In the data rows, 128 means zero.
Here are some points, one per row:
[129 113 108  82 130 129 109 157 118 186 160  95  57 121 124 160 131 100
  94 135 105 136  92 148 111 134  98 156  66 177 136  84 164  67 123  81
 137 180 100 158 114  63 111 169 152 103 166 110 167 102 115 157  96 120
  98 144 194 105 132 183 134 120 131 182]
[127  67 151 130  94 181 163 149 107 105 162 153 154 141 139  96 138 161
 141 137 113 107  54  90 148 154  80 179 127 108  55  80 111 144 137 118
 125 189  92 106 130 147 165  53 102 135 178  65 160 114  67 117 131 152
 193 138 113 162  90 139 160 108 153  92]
[124 177  78 178  78 127  65 100 158  87  92 121 123 116 115 105 113 185
  57 126 109 145 116 142 155 140 112  87 207  53 114 164 164 168  72 178
 108 142 115 159 121 103 100  83 121 124 123 163 106 100 139 167 109  97
 102 150 141 155 121 143 151 104  25 199]
[130 144 149 141  85 169 112 174  65 167 174 189 140 100 171  90 127  95
  89 133 154 141 127  17 199 113 142 117  42  92 105 167  88  65 133 139
  86 140 106 139  48 107 155 160 188 140 155 137 117 125 146  59  91 145
 164 137 140 151 126 133 176 134 107  91]
[187  96 123 134 123 170 135 136 122 148 105 146  89  86 128 194 128  48
 152 109 173 160  75 141 130  88 107 106 201 141 165  66  82  95 120 206
  94 170 118 116 121 149 132  64 190 156 132 170 114 100  93 112 116 128
 113 118 211 135 153 132  86 100 179 120]
[135 122 161 151 206 145 153 144 185 153 137 153 143 155  37 115 163 140
 123 103 141  78 151 147 140 117 108 147 120  81 160 134 129 111 192 139
 137  37 162 100 138 142 117 127 165 106 140 116 127 132 120 101 132  83
 109 113 169  86 107 106 125 135 133 132]
[135 117 133  86 140 118 167 166  98 138 179 112 190 142 141  83  22 147
 107 125 101 128 117 115  81 137 157 196  94  65  80 101 148 111  68 136
 116 165  72 144 173 167 132 163 142 134 115 120  79 141 203 110 139 140
 116 147 144 136  93 129  97 178 107 136]
[162 117 145 122 121 110 127 160 130 133 156  90 144 144 180  94 183  96
 123  88 123 173  96 108 131 180  88  97 144 136 104 116 133 118 170 103
 100 119  98 109  94 160 180 153 193  77 183 188 121 113 152 102 179 125
 142 158  96 149 175 110 111 122 103  79]
[177 160 104 135 150 137 182 137 167  96 148 111 122 113 136 149 126 131
 112 137 137  93 169 162 152 100 160 128 139 164 140  81 155 126 155 112
 149 122 163 150 131 112  80 133 137 137  79  96 149 119 156 140 150 126
 151 142  77 137 177 180  95 105 142 111]
[113 151 124 129 204 148 143 113  60  84 106 102  86 110 177 154 137  78
 104 155 141  56 173  97 134  79 120 116 106 158  78 105 117 149 103 142
 138  52 106 144 126 173 158 124  76 108 135 112 171 198 131 117 152 112
 116 148 149  96 110 143 147 150 177 172]
[ 54 196 116 124 146 147 131 153 104 114 137 133 111 161  69 206 122 146
 185  98 137 136 184 147 102  72 158 112 118 101 151 149  68 123 139 126
  97 113 117 171 212 119 116 145  97 112 135  91 184 134 102 116 193 169
 130 103 161 141 207 104 130 130 168 106]
[139 121 129 131 167 131 135 151 111 103 151 122 154 122 156 119 111 126
 137  87  92 141  95 119  77 143 170  59  93 151 119  76 155 139 163 170
 148 124 151 151 106 103 167 179 141  81  67 144 152 119 107 162 140 180
  93 135  93 101  62  97 137 152  73 128]
[ 85 125 104 181 109  94 173 178 125 134 127 142 140 109 135 124 128 178
 150 156 169  97 134 140 133 145  98 121  69 149 111 135 166 166 128 155
 185 157 189  62 167 159 143 117 131 121 100 174 141 173 111 107 134 142
 119 147 183 168 126 139 138 140  68  81]
[124 130  89 118 144 128 152 148 119 105 147 157  85 180 143 133 125 139
 148  82 113  72 142  95 147 138 152 127  96 163 113 158 132 143 131 168
 176 134 161 166 157 139  89  99 162 127 198 201 117 108 144 162 149  66
 178  79 130  82 125 128 129 106 204 146]
[135 128 115  95 105 107  99 116 142 171  63  90 174 119 132 152  77 126
 183 130 139 124 113  93 111 116 125 136 128 108 148 158 211 103 137 108
 111 114 121 106  65 134  76  53  46 151 156 154 165 123 125  54 158 136
 139 107 160 102 150 183 149 145 122 137]
[160 150 133 142  77 120 117 114 134 129 125 133 109 154 210 171 166 138
 163 146  86  93 178 117  73 134  84 118 162 120 140  84 135 130 196 135
 158 126 125 124 129 145 132 149  77 167  99 107  98  87 168 154  38  98
 112 108 124  98 161 116 160 142 120 142]
[112 135 176 174 102  98 155 162 140 119 140 204 165 138  99  94 175  69
 140 146 147 155  43 108 114  94 141 139 105  94 152 101 132 151  92  91
 129 160  82 125 145 133 134 134  60 158 134 160  49  96 174 106 185 183
 158  85  99 142 127 128 103 106 105 179]
[111 124 181 105 107 134  88 132 138 156  90 135 129 117 118  77 146 132
 163 100 164 162 126 158 207 205 181 170 120 121 134  72 172  89 115 178
 109 165 132  86 159 132 122  80 118 154 137  93  90  66 113 183 133 138
 145 110  96 190 142 106 142 102 100 163]
[ 84 111 120  91  87  87 109 126 159 103 196 117 173 135 140  87 139  82
 105  74  89 149 137  73 117 163 172 138 166 145 146 154  84 153 115 104
 123  89 127 111 135  90 144  91 122  61 119 131  74 216 147  92 123 103
 137 127 110 135  77 152 157  64 111 120]
[ 93 148 159 152 117 113 155  75 182  99 125 144 138 226 122 139 163 105
 112  89 139 189  98 124 116 107 143 102  90 182 160 117 142 107 144 163
 151  64 136 127 161 140 172 175  87 163 143  94 160 104  99 129 121  76
 164 150 142  98 124 103  90 129 180  78]
[ 98  92 160 100 119 137  94 136  96 116  75  89 173 162  81 108 122  90
 112 129 105  95 201 146 110 110 147 153 101 117 121 139 169 199  62 121
 161 170 166 112 116 185  99 171 178 115 133 105 100 172  48 139 152 103
  81 174  88 158 155  80 144 128 129 163]
[135 136 115 166  69 192 113  82 155  64 118 155 121 134  91  92 158 119
 150 148 117  79 121 138 110 210 152 183 122 121 112 110 115 186  55  90
  75 139 123  97 142 138 105 128  91 116  89 157 136 136 108 102 132 122
  74  91  64 113 146 114 126 129 106  85]
[137 115  89 142 110  61 142 141 130 124  84 167 138 134  58 118 174 144
 120 160 124 155 147 157  92 166 115 136 179 121 131 124 125 127  96 168
 162 124 103 159  83 142  66 141 166  94  93 122  90  88 144 144 118 149
 133 150 138 155  68 166 176 151  81  72]
[107 106 123 148 105 125 127 115 213 119 114 133 116  74 116 152 101 159
 157 111  78 120 169 216 169  66 120 140 208 171 144 184 103 167 131 155
 130 144 129 126 107 159 130 168 109  83 155 117 154 131 114 141 104 102
 117 114 102  61 124 174  96 156 105 165]
[133 136 154 103  54 133 168 104 100 137  99  40 131 113 108 124 158 148
 101 178 165 150 108 150 112 144 127 163  86 134 130 123  71 121 181 123
 139  35  80 124  99  99  69 128 106 149 153 150 127 137 119 142  92 160
 157 157 129  88 141 118  88  81 194 151]
[124 138 185 142 196 144 118 134 129 173 138 145 149 129 164 113 131 162
 170 136 102 123  71 170 111 137 119 144  95 152 106 162 113 122  75 120
  65 153 142  94  96  79 146 140 134 181 142 120  43  68 149  73 136 124
 159 155 127 173 129 135 191 137 107 130]
[139 111 124 152 140 114 201 141 181 152 116 130  62  82 163 129  93 154
 140 138 123 155 112  80 126 183 151 181 130 111 180 158  94 135 170  97
 129 130 139 148 119 123 100 138  94 123 108  71 137 144  99 105 155 144
  92 166 117 112 163  99 141  82 197 156]
[144 183  66 135 152  81  62  34 123 198 175 104  96 136  88  87  87 125
 120 192 175 135 207 201 103 106 114  48 195 106 131 124 118 137 106 132
  99 111 174 114 117 140 177 205 168 106 119  74 130 129 112 170 115 171
 109  78 119 108 145 167 109 119 168 179]
[114 115 128  87 168  47 153 118  97 149 143 105  74  99 150 199 105 119
  82 126 116  80 112 157 133 134 180  80 141 121 117 161 123 104 151  80
 147 173 151 178  87 119 166 100 163 192 121 138 143 178 136 176 100 152
  91  66 122  89 144 167  94 103  48  95]
[176  50 159 153 177 148  77  86  99  98 126  73 125 144 129 174  99 119
 105 104  65 166 167 144 144  65  82 135 147 159 103 155 165 124 130  90
 188  77 102 109 146 112 112 135 120 152 151 145 219 125 205  98 105 160
 113 143 169 103  98  97 151 105 190 121]
[ 98  44  90 149 185  77  95 166  80 149 162 142 160 100 134 124  69 158
  94 184 140 132 142 135 143 124 176 111 160 112 115  78 152 107 100 162
 140  99 120 147 142  90 146 149 152 117 113 159 131 157 145  99 121  71
 109  88 101 191 107  59 135 186  90 106]
[136 183 163  98 131 143  97  91 125  69 117 151 136  52 170 106 177 100
 138  96 148 134 120 109 111 124  86 106 132 128 141 164 120 122 197  98
  78 135 147 144 154 111 108 127 116 194 103 124 141  89  98 160 109 116
 116 101 126 141  92 135  99 183 205 109]
[167 161 133  85 139 176 118 155 130 124  82 124 133 164 158 104 118 142
  87 120 134 147 126 105 163 164  85  66 109 140 155 134  74 136  53 131
 169 154 137  86 159 100 135 108 117 116  90 144 186 196 131 150 136 156
 170 138 127 191 129  93 128 194  93  96]
[146 161  97 113 124 162 158  68  99 149  86 168 146 120  99 153 131 172
 139 139 177 174 152 175 113 123  86 189 162 164 175 192 132 115 198  78
 115 175 133 131 127 118 162  90 102 112 113 125 111 153 128 182 133 109
 175 126  94  99 109 123  88 114 102 156]
[109 114  95 104 121 151  88 117 161 130 125 105  94 148  99 152 136 146
 177 166 140  99 105  58 163  64 146  94 121 115 108 170 120 120 142  82
 108  98 162 158 154 149 135 100 156 115 101 104  94 106 133 151 103 121
 104 185 123 128 145  99  99 139 158 104]
These points spread out most along one direction. Take the direction at right angles to it along which they spread out most. Go by this last direction. Where along it does each point below lie, from 0 to 99? The average is 50, and the first point in the table lies past the average. One standard deviation of the points above along it is 16.
[135 136 115 166  69 192 113  82 155  64 118 155 121 134  91  92 158 119
 150 148 117  79 121 138 110 210 152 183 122 121 112 110 115 186  55  90
  75 139 123  97 142 138 105 128  91 116  89 157 136 136 108 102 132 122
  74  91  64 113 146 114 126 129 106  85] 42
[124 138 185 142 196 144 118 134 129 173 138 145 149 129 164 113 131 162
 170 136 102 123  71 170 111 137 119 144  95 152 106 162 113 122  75 120
  65 153 142  94  96  79 146 140 134 181 142 120  43  68 149  73 136 124
 159 155 127 173 129 135 191 137 107 130] 55
[ 98  44  90 149 185  77  95 166  80 149 162 142 160 100 134 124  69 158
  94 184 140 132 142 135 143 124 176 111 160 112 115  78 152 107 100 162
 140  99 120 147 142  90 146 149 152 117 113 159 131 157 145  99 121  71
 109  88 101 191 107  59 135 186  90 106] 23
[136 183 163  98 131 143  97  91 125  69 117 151 136  52 170 106 177 100
 138  96 148 134 120 109 111 124  86 106 132 128 141 164 120 122 197  98
  78 135 147 144 154 111 108 127 116 194 103 124 141  89  98 160 109 116
 116 101 126 141  92 135  99 183 205 109] 69
[ 54 196 116 124 146 147 131 153 104 114 137 133 111 161  69 206 122 146
 185  98 137 136 184 147 102  72 158 112 118 101 151 149  68 123 139 126
  97 113 117 171 212 119 116 145  97 112 135  91 184 134 102 116 193 169
 130 103 161 141 207 104 130 130 168 106] 59
[ 85 125 104 181 109  94 173 178 125 134 127 142 140 109 135 124 128 178
 150 156 169  97 134 140 133 145  98 121  69 149 111 135 166 166 128 155
 185 157 189  62 167 159 143 117 131 121 100 174 141 173 111 107 134 142
 119 147 183 168 126 139 138 140  68  81] 39
[187  96 123 134 123 170 135 136 122 148 105 146  89  86 128 194 128  48
 152 109 173 160  75 141 130  88 107 106 201 141 165  66  82  95 120 206
  94 170 118 116 121 149 132  64 190 156 132 170 114 100  93 112 116 128
 113 118 211 135 153 132  86 100 179 120] 66
[160 150 133 142  77 120 117 114 134 129 125 133 109 154 210 171 166 138
 163 146  86  93 178 117  73 134  84 118 162 120 140  84 135 130 196 135
 158 126 125 124 129 145 132 149  77 167  99 107  98  87 168 154  38  98
 112 108 124  98 161 116 160 142 120 142] 52
[129 113 108  82 130 129 109 157 118 186 160  95  57 121 124 160 131 100
  94 135 105 136  92 148 111 134  98 156  66 177 136  84 164  67 123  81
 137 180 100 158 114  63 111 169 152 103 166 110 167 102 115 157  96 120
  98 144 194 105 132 183 134 120 131 182] 57
[ 93 148 159 152 117 113 155  75 182  99 125 144 138 226 122 139 163 105
 112  89 139 189  98 124 116 107 143 102  90 182 160 117 142 107 144 163
 151  64 136 127 161 140 172 175  87 163 143  94 160 104  99 129 121  76
 164 150 142  98 124 103  90 129 180  78] 73
[124 177  78 178  78 127  65 100 158  87  92 121 123 116 115 105 113 185
  57 126 109 145 116 142 155 140 112  87 207  53 114 164 164 168  72 178
 108 142 115 159 121 103 100  83 121 124 123 163 106 100 139 167 109  97
 102 150 141 155 121 143 151 104  25 199] 14
[162 117 145 122 121 110 127 160 130 133 156  90 144 144 180  94 183  96
 123  88 123 173  96 108 131 180  88  97 144 136 104 116 133 118 170 103
 100 119  98 109  94 160 180 153 193  77 183 188 121 113 152 102 179 125
 142 158  96 149 175 110 111 122 103  79] 60
